128 stands for zero in the data rows.
Here are some points:
ndarray[119 228 173 182 150 152 237 174 145 145 073 040 065 165 125 148 090 072 106 113 107 108 114 133 104 113 087]
ndarray[045 047 166 105 172 121 225 115 155 130 072 077 162 122 102 154 119 157 177 129 112 100 160 167 144 113 091]
ndarray[053 227 068 147 052 072 195 099 160 187 116 131 127 120 150 122 149 130 123 134 130 131 121 130 155 130 122]
ndarray[185 231 167 129 168 078 058 139 142 116 118 133 042 172 220 100 158 077 136 120 143 074 085 129 130 105 087]
ndarray[081 241 103 186 091 114 049 053 134 146 196 131 139 124 170 096 126 096 108 164 127 112 107 086 162 131 154]
ndarray[043 032 174 117 174 120 183 111 179 133 069 142 164 114 138 124 130 102 139 091 137 156 129 161 107 117 126]
ndarray[081 245 086 160 101 068 132 123 171 159 115 120 106 121 204 102 134 116 153 140 136 073 104 136 149 094 090]
ndarray[121 049 072 201 083 143 139 147 134 128 122 092 109 171 163 135 166 116 160 114 126 101 123 176 135 108 066]
ndarray[148 218 193 173 079 066 080 115 147 062 132 148 172 155 139 103 095 120 125 097 133 122 119 136 094 121 126]
ndarray[206 088 000 147 193 099 085 125 168 115 105 149 106 133 151 131 136 110 144 124 135 098 120 140 159 120 106]
ndarray[095 006 172 194 112 070 196 190 078 145 173 141 101 178 147 152 165 112 111 125 115 112 114 131 146 115 106]
ndarray[087 072 237 119 158 151 062 134 145 097 079 094 165 140 148 124 181 109 101 175 156 096 065 108 181 137 137]
ndarray[161 063 039 098 145 130 193 141 122 173 109 068 166 072 065 153 081 187 156 128 103 137 183 147 128 144 142]
ndarray[198 137 055 164 154 124 025 127 166 097 115 183 068 177 208 107 136 070 126 120 164 105 089 120 123 115 110]
ndarray[168 078 012 108 155 107 201 152 132 160 105 058 156 106 080 139 106 173 157 118 105 133 172 155 128 137 124]
ndarray[050 003 155 140 184 084 255 146 147 118 101 141 133 118 116 126 133 128 158 129 110 122 152 163 134 103 084]
ndarray[185 136 154 050 160 160 186 029 102 155 137 112 140 088 072 151 106 186 159 143 094 089 172 143 148 122 131]
ndarray[104 000 216 154 157 116 187 176 082 139 153 150 148 058 100 114 103 152 142 136 126 106 151 117 167 104 142]
ndarray[065 019 178 129 159 126 253 095 114 159 106 126 163 076 063 156 080 170 160 105 107 127 174 155 120 134 137]
ndarray[046 247 004 130 191 141 072 123 092 135 166 125 137 133 144 125 146 129 120 135 137 130 124 114 155 131 131]
ndarray[063 147 108 106 074 115 049 209 158 127 182 237 070 172 131 129 175 104 100 135 137 154 105 101 141 139 143]
ndarray[073 169 105 115 081 100 045 202 170 134 164 229 070 179 148 120 164 089 099 120 150 150 100 115 104 138 137]
ndarray[206 238 209 138 121 056 069 159 116 076 121 087 083 140 150 117 189 089 111 147 134 116 095 121 167 123 107]
ndarray[214 134 161 043 092 205 122 092 083 125 157 163 149 109 100 126 115 153 107 172 122 139 139 086 150 142 154]
ndarray[029 051 163 068 109 173 078 144 133 159 177 114 148 116 062 170 111 184 142 143 093 149 177 118 158 160 159]
ndarray[198 147 065 133 131 092 047 210 138 114 143 160 072 186 213 086 147 083 097 131 155 145 081 103 109 131 126]
ndarray[011 035 158 071 132 177 058 136 158 159 151 071 159 139 104 167 146 158 130 140 109 151 163 135 145 145 137]
ndarray[179 108 116 196 068 182 013 145 113 124 148 131 091 161 195 099 139 088 122 116 168 117 081 113 126 130 132]
ndarray[104 010 058 182 075 164 183 085 121 130 129 095 122 174 116 146 174 156 149 136 096 127 164 167 138 135 105]
ndarray[097 236 105 132 047 098 090 155 164 167 126 196 094 112 151 101 130 107 098 132 169 142 092 103 122 145 152]
ndarray[024 184 017 096 132 128 230 096 101 145 138 107 154 151 112 159 135 158 133 116 127 167 158 139 122 148 142]
ndarray[106 024 141 201 079 112 158 159 085 172 193 147 111 170 148 137 126 093 096 109 132 165 104 127 073 141 149]
ndarray[235 138 062 125 150 135 000 175 134 139 138 167 114 107 156 086 074 114 102 115 173 154 096 094 098 140 172]
ndarray[065 148 164 114 149 161 000 172 178 123 151 136 084 187 209 095 143 088 121 118 157 125 079 129 094 115 113]
ndarray[171 148 190 086 143 135 162 045 088 171 132 043 146 064 036 158 100 190 149 148 099 122 181 123 137 155 164]
ndarray[071 071 163 147 189 074 169 167 164 098 084 157 119 161 194 094 149 096 154 107 145 100 099 156 107 092 082]
ndarray[195 157 129 053 110 150 193 043 108 156 137 188 150 140 099 158 146 111 109 094 104 143 135 150 135 133 137]
ndarray[206 179 096 062 094 161 157 169 135 136 098 163 153 129 157 122 143 082 131 099 132 106 112 146 109 109 104]
ndarray[086 255 108 174 131 118 053 114 175 117 151 131 128 123 190 069 082 079 153 132 146 083 117 123 111 092 099]
ndarray[037 120 065 067 113 123 255 132 119 099 105 112 117 148 123 183 127 172 166 152 108 140 180 143 160 140 113]
ndarray[059 042 216 104 166 125 108 154 148 086 077 082 149 176 172 125 182 131 141 169 145 067 096 131 195 113 103]
ndarray[212 160 172 076 102 214 054 103 093 141 157 187 146 081 121 102 062 139 102 137 160 154 122 072 085 145 180]
ndarray[209 239 237 103 144 164 000 125 113 119 139 125 093 056 129 091 057 139 129 133 167 122 110 091 095 123 166]
ndarray[208 157 114 093 076 172 061 196 115 132 138 192 134 119 172 116 138 084 082 116 152 159 091 091 090 142 153]
ndarray[094 224 070 119 121 119 095 148 105 095 160 181 069 201 222 110 173 093 093 142 166 136 080 090 133 144 141]
ndarray[114 008 184 153 100 160 194 143 065 182 162 092 163 072 065 152 055 172 146 126 126 124 159 117 135 135 158]
ndarray[123 098 168 133 090 089 220 079 097 135 147 088 163 101 037 157 131 149 113 132 090 199 186 130 100 169 173]
ndarray[084 207 110 221 125 147 156 126 149 057 112 119 123 138 132 108 164 117 136 127 099 095 132 125 122 106 090]
ndarray[159 107 146 067 112 181 186 035 097 174 148 145 168 095 051 159 083 165 114 126 109 181 173 116 102 156 163]
Here are 16 more points, each followed by its number:
ndarray[059 044 168 095 160 136 212 092 136 148 084 049 164 101 082 175 103 186 175 150 099 095 185 152 152 132 114] 0
ndarray[139 236 167 187 132 159 085 178 149 098 101 149 061 154 187 102 113 069 092 101 150 132 086 101 085 113 107] 1
ndarray[167 164 161 087 162 255 250 114 144 149 150 079 102 146 084 027 093 110 115 128 119 112 120 094 102 130 118] 2
ndarray[203 196 202 118 123 095 072 079 100 135 183 170 085 137 119 097 178 103 074 098 131 216 105 105 081 134 179] 3
ndarray[114 122 101 091 152 079 255 077 143 149 104 103 125 173 112 165 148 138 162 116 084 105 170 186 122 117 064] 4
ndarray[177 105 104 181 077 194 000 120 120 105 152 169 071 173 201 097 162 097 094 145 162 144 088 091 129 142 136] 5
ndarray[060 002 168 153 158 122 255 106 104 165 126 128 158 092 061 148 097 154 143 112 105 130 159 157 116 141 131] 6
ndarray[068 221 076 167 109 055 155 104 168 159 121 136 088 177 213 120 153 086 127 117 128 108 104 144 127 119 091] 7
ndarray[089 031 216 137 135 145 154 122 105 167 133 196 173 072 089 117 054 126 098 089 157 185 126 113 068 150 196] 8
ndarray[046 176 040 068 118 126 255 131 095 094 118 098 126 153 134 166 158 173 154 168 127 099 158 128 189 140 126] 9
ndarray[134 042 211 161 156 138 080 227 114 120 151 183 120 074 157 055 083 106 119 134 184 112 096 097 124 093 122] 10
ndarray[154 149 168 077 152 138 176 026 120 183 132 100 148 071 046 149 086 181 142 103 107 181 171 146 078 133 157] 11
ndarray[223 112 054 143 151 138 000 136 146 113 145 203 101 137 171 093 106 101 096 131 175 152 092 084 104 135 160] 12
ndarray[031 045 174 117 172 128 108 130 172 094 099 091 125 199 189 136 200 110 118 157 127 115 091 148 148 113 114] 13
ndarray[210 128 092 070 071 191 114 183 102 154 119 121 179 073 124 135 122 125 112 129 134 151 127 099 121 149 160] 14
ndarray[108 011 199 186 148 070 203 192 082 131 148 134 124 126 131 124 157 116 133 133 116 081 104 140 173 103 109] 15
Which of these numbered points is nearest to each point below, looking only along the 3 directions in which the first points spread most? Its number follows each.
ndarray[043 054 195 066 137 196 060 131 138 155 137 056 169 100 081 163 114 193 146 158 110 118 169 128 153 137 139] > 8
ndarray[125 021 224 162 147 128 073 170 092 096 171 204 105 128 166 070 147 112 084 176 157 126 085 068 138 136 156] > 10
ndarray[049 028 227 119 167 156 133 118 147 124 090 140 188 107 120 109 117 125 131 121 155 134 091 140 104 122 162] > 15
ndarray[208 122 108 075 072 187 111 187 094 146 126 113 180 076 107 135 100 150 108 145 135 162 130 091 109 151 168] > 14
ndarray[168 116 142 060 101 217 162 098 101 162 127 132 180 050 063 151 059 169 142 128 121 143 170 114 108 146 153] > 11
ndarray[046 175 076 151 054 084 214 069 146 200 131 162 138 108 115 141 129 147 100 118 122 182 141 120 111 154 162] > 9
ndarray[108 208 189 194 107 213 215 149 114 128 098 064 105 129 063 154 082 116 084 121 104 147 127 105 095 140 140] > 2
ndarray[156 229 175 174 113 056 088 172 143 064 113 129 102 164 170 110 156 086 120 124 138 106 088 137 128 114 085] > 1
ndarray[065 027 188 110 170 103 239 133 133 125 077 095 163 098 089 150 106 165 181 143 107 084 166 153 171 115 096] > 6
ndarray[055 124 173 093 146 142 000 188 180 118 146 130 079 190 205 131 165 095 115 131 139 116 099 128 144 121 111] > 5
ndarray[079 235 079 173 110 072 131 096 168 158 131 142 075 163 218 104 156 087 128 118 133 102 097 133 134 112 102] > 7
ndarray[230 109 029 126 171 135 024 143 142 144 139 166 130 106 130 099 065 121 111 107 166 165 113 105 077 139 183] > 3
ndarray[066 022 211 084 158 162 157 105 140 142 077 072 195 077 080 155 103 168 149 146 134 126 159 126 152 132 144] > 6
ndarray[148 249 174 183 142 174 082 179 147 075 089 112 065 130 181 096 104 102 132 120 145 070 098 107 119 099 094] > 1
Now 16 new points, numbered from 0 again:
ndarray[169 235 213 161 094 096 047 111 133 064 144 142 171 117 139 093 065 154 154 119 132 080 114 117 119 104 125] 0
ndarray[149 022 058 192 056 194 094 068 102 125 155 134 119 169 131 135 182 134 108 144 119 170 139 115 138 155 152] 1
ndarray[093 021 192 184 159 098 188 147 099 154 148 186 144 126 127 086 123 087 114 084 143 141 088 140 085 128 156] 2
ndarray[065 198 083 202 101 089 115 052 145 153 167 148 140 161 162 128 151 074 088 125 114 160 110 116 103 148 135] 3
ndarray[049 047 196 117 178 132 199 136 162 112 063 109 171 108 102 127 126 143 156 129 132 109 122 161 138 104 102] 4
ndarray[090 000 182 172 116 111 197 171 083 184 159 139 156 099 083 140 100 131 114 100 131 152 150 128 121 124 143] 5
ndarray[218 146 048 135 155 105 027 203 136 120 134 154 079 148 200 088 145 101 103 128 158 128 083 102 131 124 126] 6
ndarray[150 054 091 200 041 196 084 117 124 135 126 121 122 144 155 128 132 108 136 105 143 139 108 153 135 125 130] 7
ndarray[204 085 000 138 164 061 115 188 133 122 134 120 099 174 164 121 181 113 113 149 117 123 112 124 163 136 113] 8
ndarray[144 176 200 134 102 099 173 124 118 096 103 069 185 054 045 154 084 158 154 117 112 136 167 150 133 124 134] 9
ndarray[027 013 191 127 168 117 168 101 151 114 109 137 161 186 137 118 184 096 105 125 133 162 097 139 111 137 154] 10
ndarray[176 233 232 140 098 110 047 172 124 065 122 114 155 079 108 100 075 127 135 124 158 109 116 117 122 118 137] 11
ndarray[102 000 227 156 169 076 166 195 099 108 139 170 116 116 157 098 164 116 129 149 127 082 122 124 176 097 113] 12
ndarray[221 224 171 082 136 147 054 052 114 146 160 178 097 159 146 111 134 097 088 112 147 153 078 115 100 134 148] 13
ndarray[204 127 024 104 143 107 131 208 155 150 088 076 143 097 132 115 092 142 149 105 138 144 136 151 099 118 115] 14
ndarray[043 214 031 162 196 178 105 127 102 140 124 116 145 076 078 144 100 156 152 146 107 118 150 138 121 131 108] 15
Which of these numbered points is nearest to each point below, looking only along the 3 directions in which the first points spread most? Its number follows each.
ndarray[056 000 160 159 137 072 247 140 100 153 164 157 133 157 104 132 134 135 118 121 107 161 166 136 097 134 136] > 4
ndarray[198 130 038 106 131 096 137 239 140 107 095 088 110 139 180 126 170 119 140 142 122 105 114 134 173 112 074] > 8
ndarray[037 105 179 087 145 171 000 194 170 119 171 126 101 172 178 116 162 119 130 141 132 107 101 129 145 113 112] > 7
ndarray[229 219 243 090 128 131 000 119 094 122 151 125 091 087 135 104 128 136 107 154 147 119 107 080 153 126 168] > 13
ndarray[177 046 019 180 102 148 081 081 135 091 140 195 095 204 164 136 173 097 088 146 134 173 117 105 136 144 148] > 7
ndarray[060 215 070 161 071 059 166 082 162 185 127 145 104 157 187 122 165 093 109 121 130 132 109 132 130 144 127] > 3
ndarray[106 222 175 205 103 216 162 151 132 073 087 110 120 112 096 117 100 124 110 101 115 121 136 105 116 111 137] > 14
ndarray[039 078 196 062 133 196 024 140 160 162 132 057 159 109 102 153 101 163 154 134 124 111 155 137 153 134 144] > 1
ndarray[108 001 159 172 088 161 181 136 066 184 185 109 152 095 076 157 074 159 120 128 126 163 146 110 095 148 166] > 5
ndarray[053 112 190 056 152 225 088 129 113 032 181 174 073 092 193 114 128 142 113 149 143 157 137 112 145 153 147] > 7
ndarray[071 038 172 152 173 079 149 152 151 088 124 201 101 189 198 082 194 070 100 135 144 134 079 121 123 121 119] > 12
ndarray[164 129 123 060 117 170 224 097 118 152 092 103 173 077 075 174 088 158 169 123 101 101 173 151 150 126 104] > 9
ndarray[034 198 026 119 184 152 126 108 097 160 147 094 176 102 082 145 094 165 144 128 123 152 168 130 116 137 133] > 15
ndarray[100 007 134 168 084 152 203 132 088 191 157 094 160 098 069 174 073 149 135 105 123 165 161 139 100 140 140] > 5
